Rotation paths and how fast each direction turns (deg/step):
Each turn is a multiple of 5 degrees from 10 to 175, or 0.
Each row of a path follows its step; steps can be skipped.
Rotation 1:
step 0: [ 3.05  0.03 -0.24  0.54 -0.32 -0.57 -1.09 -0.19 -0.15  3.29 -0.67 -0.13
  0.61  3.08  1.18 -0.11  1.01  2.63  1.96 -0.22  0.55  1.44  0.56  0.73
  0.20 -1.40 -6.19  1.57 -2.78 -0.55  1.77  1.47 -1.84  1.55 -1.68 -2.94
  0.21 -0.84  1.23 -0.43 -2.06 -1.57  2.45 -1.36 -0.82 -0.87  1.53  0.89
  0.09  2.61  1.26  0.26  2.69  2.23]
step 1: [ 1.07 -0.27 -1.44  0.17 -2.08  1.90 -0.01 -0.77 -1.34  0.66 -0.56 -0.52
  2.96  2.75  3.41 -0.20  2.47  0.40 -0.37  0.80 -1.29 -3.69  0.40 -1.70
  1.70 -2.05 -3.24 -1.70 -1.08 -0.47  0.28  2.88  1.10  2.37  0.87  0.30
  0.10 -3.08  3.85 -1.69  0.75 -1.44 -2.56  0.54  0.86 -0.41  0.57  0.25
 -2.82 -1.09  2.07  1.59  1.71 -0.12]
step 2: [ 1.53 -1.40  0.33  0.94  0.25  2.45  2.54 -0.10 -1.77 -0.53 -2.22  2.79
  1.64  2.59  1.11 -1.88  0.46 -1.74  2.04 -0.85  0.99 -1.31 -0.04  0.40
 -1.19 -0.98 -1.03 -3.05 -0.47 -1.68 -0.25  1.43 -3.96 -1.97 -0.69 -1.75
  2.32  0.73 -0.15 -0.46  2.68 -1.75 -3.58 -3.24 -1.48  0.45  0.95  0.03
 -1.16  1.41  1.20  3.31  1.08 -1.30]
step 3: [ 1.40 -1.15  0.65  0.85  2.87  1.82 -0.35  1.98  1.59  0.68  0.43  0.85
 -1.65  0.12  3.11 -2.93  0.72  2.32  2.79 -1.13  1.97 -1.81 -1.70 -3.00
  0.47 -1.36 -2.70 -1.00 -1.71 -3.02  2.25  0.50 -2.45  1.77 -4.08 -1.28
 -2.07 -1.10 -1.37 -0.35 -0.12 -0.60 -0.24 -1.40 -1.60  1.12 -0.17  2.81
 -2.09  0.96  0.46 -0.82 -0.36 -0.88]
step 4: [ 1.84 -1.49 -2.71  2.03  0.72  1.55  0.57  0.81 -0.69  2.32  0.38 -0.39
  1.93 -0.59  0.98 -0.79 -0.83  1.59  3.12 -1.08  0.91 -1.20  0.07 -0.37
  0.14 -0.78 -1.74 -0.86 -1.60 -3.23  1.77 -0.76  2.80  2.75  3.93  0.58
 -1.44 -1.02  2.10 -1.68  0.89  2.37 -2.49 -1.26 -1.24  0.33  0.10 -0.46
 -2.54  3.72  0.11 -1.43  3.15 -1.78]
step 5: [-4.29 -0.61 -1.75  0.46 -0.73 -0.12 -1.03 -0.13 -0.98  2.16 -0.70  1.37
 -1.92  0.39  0.19  0.31  1.61  0.82  3.14 -2.05 -0.48 -1.10  0.06  0.34
  1.93 -1.71 -1.09  1.15 -0.64 -1.69 -0.76  1.48 -2.53 -1.60  0.91  1.87
  1.64 -1.32 -0.36 -0.07 -0.36  0.08 -3.72 -3.66 -0.38  1.24  3.59  0.64
 -1.47  1.94  2.45  0.72  4.34 -1.53]
step 6: [ 2.47 -0.28  0.85 -0.16  1.17 -2.28 -0.67  2.17 -1.20  0.23  0.08  0.48
 -1.20  2.18  1.00 -0.68  1.41  2.52  1.46  2.68 -2.36  0.98 -2.55  0.44
  0.22 -1.90 -1.69  2.03 -1.10 -1.27  2.08  1.83 -4.33  2.07 -1.32 -1.87
 -1.37 -0.44  0.08 -2.68 -1.13 -0.91 -0.87 -2.20 -0.96 -2.52  1.70  0.05
 -0.38  1.32  0.10  0.84  4.64 -0.61]
step 7: [ 3.73 -1.44 -0.07  1.08 -1.23  0.58  0.21  0.54 -1.34 -1.83 -1.66  0.59
 -0.18  2.35 -0.65 -0.53  2.23  1.64  1.95  2.59 -1.86 -2.48  2.98 -1.22
  2.72 -3.89 -3.82 -2.41 -1.66 -0.17  0.08  0.99  2.00  2.16  0.09  1.39
 -1.41 -0.45  0.92  0.28  1.28 -0.82 -1.24 -0.14 -0.56 -0.11  0.12  0.74
 -2.53  0.41  2.07 -1.71  3.20  1.70]
step 8: [ 0.87 -1.06 -1.11 -0.11 -1.55  2.12  1.25 -0.81 -0.93  0.47 -1.10  1.52
  1.92  1.58  2.24 -0.88  2.14 -0.85  3.26 -1.56  0.43 -0.93  1.33 -2.64
  0.41 -1.94 -1.85 -2.78 -0.85 -0.88  0.07 -0.98 -3.59 -2.51  0.76  0.38
  3.94 -1.43  0.28  0.57  2.97 -1.54 -0.43  0.29 -2.17 -3.15  1.56  1.35
 -0.09  0.64 -1.38  0.07  3.78 -1.87]
step 9: [-0.43  1.31  0.04 -0.61  2.52  1.33 -0.17  2.98  2.08 -1.23 -0.23  1.02
  0.04 -0.85  3.42 -1.93  3.21  3.10 -0.41  0.48  0.28 -2.73  1.45 -2.88
 -0.12  0.32 -2.66 -0.37 -1.28 -2.53  2.77  0.97 -2.36 -1.75 -1.29 -1.06
 -0.53  0.22  0.63 -1.24 -0.89 -2.50 -3.11 -2.66 -1.26 -0.88 -1.04  1.14
  0.01  3.43 -0.97  0.57  0.83 -1.21]
Speeds:
[-0.91  0.94  0.57 -0.12 -0.09  0.25  0.82 -0.56 -0.18 -0.30 -0.02  0.17
 -0.09 -0.50 -0.13  0.31  0.43 -0.20 -0.25 -0.05  0.29 -0.29 -0.20  0.24
  0.18  0.71 -0.14  0.53 -0.44 -0.26 -0.19  0.07 -0.43 -0.85  0.64 -0.33
  0.17 -0.39  0.57 -1.41 -0.26 -0.33 -0.86 -0.12  0.09 -0.07 -0.50 -0.03
 -0.13 -0.88  0.04  0.22  0.56 -0.44]  100
[ 0.75  0.59 -0.83 -0.03  0.15 -0.06 -0.23  0.72 -0.27 -0.81  0.20 -0.15
  0.23 -0.30  0.44 -0.13  0.24 -0.70  0.88 -0.15 -0.32  0.26  0.15 -0.47
 -0.87 -0.39  0.56  0.77  0.23 -0.13  0.26  0.26 -0.50 -0.08  1.36 -0.04
 -0.42  0.32  0.57 -0.43  0.35  0.06  0.56 -0.30 -0.14  0.13 -0.47 -0.31
  0.08 -0.10 -0.04  0.69 -0.21  0.58]  155
[-0.54  0.28  0.62 -0.09 -0.66  0.19  0.23 -0.11 -0.15  0.28  0.70 -0.19
  0.12  0.76  0.47 -1.02  0.08 -0.80  0.22 -0.28 -0.33  0.15  0.37  0.82
 -0.44 -0.54  0.51  0.06 -0.07 -0.59  0.09 -0.10 -0.82 -1.12 -0.06  0.04
 -0.23 -0.26 -0.83  0.48 -0.58 -0.40  0.48 -0.75  0.21 -0.01  0.34  0.25
  0.45  0.24 -0.08 -0.56 -0.17 -0.27]  120
[ 0.43  0.60 -0.29  0.15  0.42 -1.20 -0.02 -0.12 -0.04 -1.06 -0.15 -0.10
 -0.15  0.27 -0.72 -0.09  0.48  0.40 -0.17 -0.28 -0.38 -0.50  0.73 -0.08
  0.06  0.55  0.01 -0.03 -0.46 -0.03 -0.61  0.18 -0.03 -0.54 -0.11  0.22
 -0.21 -0.12  0.74  0.41  0.16  0.20  0.93  0.03  0.10 -1.13  0.85  0.45
  0.27  0.15 -0.04 -0.42  0.45 -0.78]  40
Rotation 2:
step 0: [ 0.54  1.17  2.06 -2.16  1.29 -1.23  1.34  3.05  1.13  1.05  1.25 -0.82
 -1.10  1.59 -1.22 -0.06 -0.30  0.05  1.02  0.53  1.40 -0.29  2.26 -0.70
  2.34 -2.04  0.67  1.51  0.63 -1.44 -0.10  0.04  0.32  4.31  0.71  1.30
  3.02 -1.29  2.21  2.62 -2.20 -3.35  1.72  0.74 -1.82  1.29  3.53  1.56
 -2.51 -1.69  0.00 -0.29  2.18  3.52]
step 1: [-0.13 -0.42 -3.59 -1.56  0.11  0.24 -0.13 -0.25  2.62 -0.80 -1.19 -1.33
 -1.62  3.93  1.47 -0.77  4.90 -2.77 -0.56  1.45 -1.88 -2.02  1.94  1.11
  0.05 -0.82  2.50  0.74  1.64 -0.94 -0.91  0.30 -1.13  0.60  1.52  1.52
 -2.93 -0.03  1.46  1.13  0.66  1.54 -1.68  3.04 -2.07  2.81  1.42  1.44
 -0.81  0.51  2.33 -0.93 -2.33  1.20]
step 2: [ 0.57 -2.58  1.70 -0.73 -0.46  1.01  0.13  2.30  2.33  2.06  0.65 -3.01
  1.13  1.77  1.48 -1.63  0.27 -1.67 -0.15  2.23  1.72  0.25  1.78 -1.80
 -1.19 -3.50  1.68 -2.15  2.70 -0.46  3.34  3.08  1.82 -0.65 -0.11  1.01
  2.04 -2.26  1.23  1.96  1.19  0.61  1.05 -3.29 -1.12 -1.59  3.03  1.16
 -0.18  0.19 -0.71 -0.75  0.30  2.48]
step 3: [-0.23  0.19  0.48 -0.21 -3.66 -1.42 -1.29  0.73  0.15  0.44  0.15 -1.24
  2.45  3.19  3.69 -0.86  2.28  0.06 -3.05  2.91 -3.41 -1.12 -2.66 -0.28
  0.17  1.45  1.03 -0.75  1.25 -0.14 -0.69  0.83 -1.20  0.81  1.89  3.15
 -1.39  0.43  1.10 -0.42  2.77 -2.18  1.21  2.38  0.30  0.34  3.05 -2.86
 -1.28  0.56 -0.66  2.41 -1.87  1.04]
step 4: [-2.05 -1.03  0.17 -0.64  0.02 -0.19  1.77 -0.51  1.25  0.30  1.80  2.12
 -0.96  0.50  1.40 -2.77  0.46  0.34 -3.28  1.27 -1.10  3.30 -1.64 -0.93
 -0.20  0.07  1.80  1.25  3.62 -1.29  3.06  2.21  5.14  0.56  1.06  0.98
  1.13 -3.05 -1.65  0.46  1.34  0.40 -0.76 -2.30  3.16  0.19  0.75 -0.10
  2.49 -0.49  2.21  0.78 -0.37  1.95]
step 5: [ 2.68  0.36  2.36 -2.07  0.71 -1.53 -1.32  2.17 -2.79 -0.46 -0.70  0.76
  0.73  1.60  1.72  3.22  0.63 -0.69 -0.15  1.17 -4.04 -2.46 -1.88 -1.95
  0.07  1.80 -0.61  1.81  2.67 -0.24  0.48  0.54  1.40  1.09  4.01  2.28
  2.36 -0.33 -1.34 -0.73  0.93 -0.45  0.20  1.27 -0.05  1.34 -1.05  0.03
  1.94 -1.76 -3.54  0.89  0.45  3.17]
step 6: [-0.90  0.86 -0.22 -0.14  1.14  0.95  2.66  2.27  0.80 -0.46  0.92  0.26
 -1.86  1.25  1.33 -2.01  2.98 -0.25 -0.14 -4.82 -3.78  0.80 -0.54  1.41
  0.82  1.41  0.72 -1.33  1.04  0.64  1.84 -0.67  2.71  2.12  2.08  2.54
 -1.87  2.67 -2.30  2.34 -0.42 -0.02 -0.34 -2.65  1.09  0.28  0.71  2.98
  1.33 -2.64  1.93  1.47  1.61  1.20]
step 7: [-0.61  1.10 -0.03 -2.63  2.89  2.42 -2.02  0.77  1.45 -1.37 -0.85 -1.05
 -0.74  1.26  1.60  2.80  1.75 -1.57 -1.21 -1.59  0.44 -2.99  1.84 -0.91
  0.03  1.43 -3.13 -1.54  2.07 -3.15 -2.26  2.47  0.19 -2.32  0.77  0.13
  1.72 -0.38 -0.66  1.44  0.47  1.84  0.12 -1.29  1.58  0.66  1.08 -2.17
  0.76 -3.96 -2.31  1.43  2.28  2.90]
step 8: [ 0.11  2.17  2.32  1.17  0.47 -1.39  4.13 -0.22  2.30 -1.75  2.71 -2.27
  0.35  0.88 -1.00 -0.71  2.86 -0.92 -1.26 -0.23 -1.55  1.81 -1.92  1.10
  1.79 -1.15 -0.45 -0.59 -0.73 -1.22 -1.52  0.64 -0.58 -1.47  1.27  1.27
 -0.38  2.16 -0.18  1.66  2.76 -1.20 -0.69 -2.03 -0.74  2.56  3.44  2.79
 -2.33 -3.66 -2.68  0.15  1.51 -1.25]
step 9: [-1.21  2.19  1.30 -2.57  2.31  0.46  0.58  0.18  2.14  0.70  0.50 -0.39
 -3.15  2.92  0.29 -0.92 -0.91 -0.30 -0.84  0.15 -1.92  0.00  3.17  0.99
  2.52 -3.33 -1.45 -0.49  0.89 -2.04 -1.55  2.50 -0.87  0.45 -1.93  0.26
 -0.71 -4.12 -0.94 -1.60  2.38  0.34 -0.07  2.47  2.62  1.51 -0.18 -1.19
 -2.96 -1.30  0.71  2.37  1.29  2.61]
Speeds:
[-0.01  0.02 -0.12 -0.10 -0.70  0.52 -0.86 -0.39  0.38  0.36 -0.33  0.19
  0.32  1.04 -0.30  0.11 -0.16  0.19 -0.30  0.83  0.05  0.50  0.54 -0.54
  0.73  0.37  0.94 -0.44  0.04  0.59  0.20 -0.37 -0.25  0.70 -0.44 -0.27
  0.26 -0.29  0.19  0.88  0.78 -0.01  0.15  0.24 -0.20  0.39  0.14  0.44
  0.47  0.80 -0.04 -0.57  0.53 -0.27]  35
[ 0.09  0.43 -0.93  1.23  0.31  0.16  0.06 -0.21  0.25 -0.48  0.91 -0.44
  0.22  0.96  0.38 -0.24  0.69  0.47  0.33  0.12 -0.23  0.33 -0.52 -0.24
 -0.07 -0.03  0.46  1.28 -0.09  0.77  0.04 -0.12 -0.88 -0.13  0.30  0.07
 -0.53  0.35  0.04 -0.41  0.01  0.10 -0.60 -0.59 -0.20 -0.07 -0.11 -0.18
  0.47 -0.30  0.02 -0.25  0.17 -0.24]  160
[-0.39  1.24 -0.11  0.11  0.10 -0.35 -0.17  0.02 -0.57 -0.98 -0.16  0.55
  0.25  0.14  0.01  0.22  0.06  0.43 -0.16 -0.81 -0.65 -0.23  0.24 -0.49
  0.08  0.58 -0.91 -0.72  0.01  0.78  0.70 -0.15  0.50 -0.68 -0.02  0.19
  0.24 -0.47 -0.10  0.28  0.25 -0.45 -0.55 -0.52  0.57 -0.03  0.36  0.32
  0.67  0.28 -0.51 -0.17 -0.59  0.10]  35
[-0.72  0.11  0.19 -0.59  0.55  0.32 -0.12  0.41  0.36  0.39 -0.21 -0.18
  0.65  0.15 -0.29  0.74  0.61 -0.45  0.15  0.06  0.45 -0.30 -0.11  0.59
  0.47  0.06 -0.19 -0.21 -0.32  0.20  0.63  1.37 -0.45 -0.21 -0.62  0.24
 -0.32  0.96 -0.04  0.32  0.17  0.04 -0.71 -0.79 -0.35  0.51  0.25 -0.52
 -0.62  0.25  0.20 -0.67 -0.47 -0.15]  60
[ 0.29  0.40  0.05 -0.06 -0.33 -1.03  0.50 -0.24  0.02 -0.71  0.03  0.46
 -0.41 -0.30 -0.34  0.07 -0.21 -0.80 -0.65  0.37  0.02  0.25  0.08  0.37
  0.08  0.44  0.55  0.53 -0.35 -0.05  0.03  0.70  0.00  0.01 -0.63 -0.15
 -0.43 -0.26  0.22 -0.59 -0.31 -0.57 -0.67  0.09 -0.25  0.53 -0.44  0.26
  0.17  0.35 -0.31 -0.51  0.93  1.46]  85
[-0.27 -0.04 -0.24 -0.70  0.06 -0.06  0.09  0.67  0.56  0.45  0.20 -0.53
 -0.08 -0.16 -0.57 -0.62  0.41  0.81  0.20 -0.83  0.53 -0.11 -1.17 -0.42
  0.34 -0.24  0.45  0.12  0.26 -0.66  0.38 -0.63  0.22 -0.25 -0.75 -0.38
 -0.10 -0.36  0.12 -0.19  0.50 -0.04 -0.29 -0.69  0.64 -0.39 -0.51  0.90
 -0.21  0.63  0.00 -0.08  0.28  0.53]  160
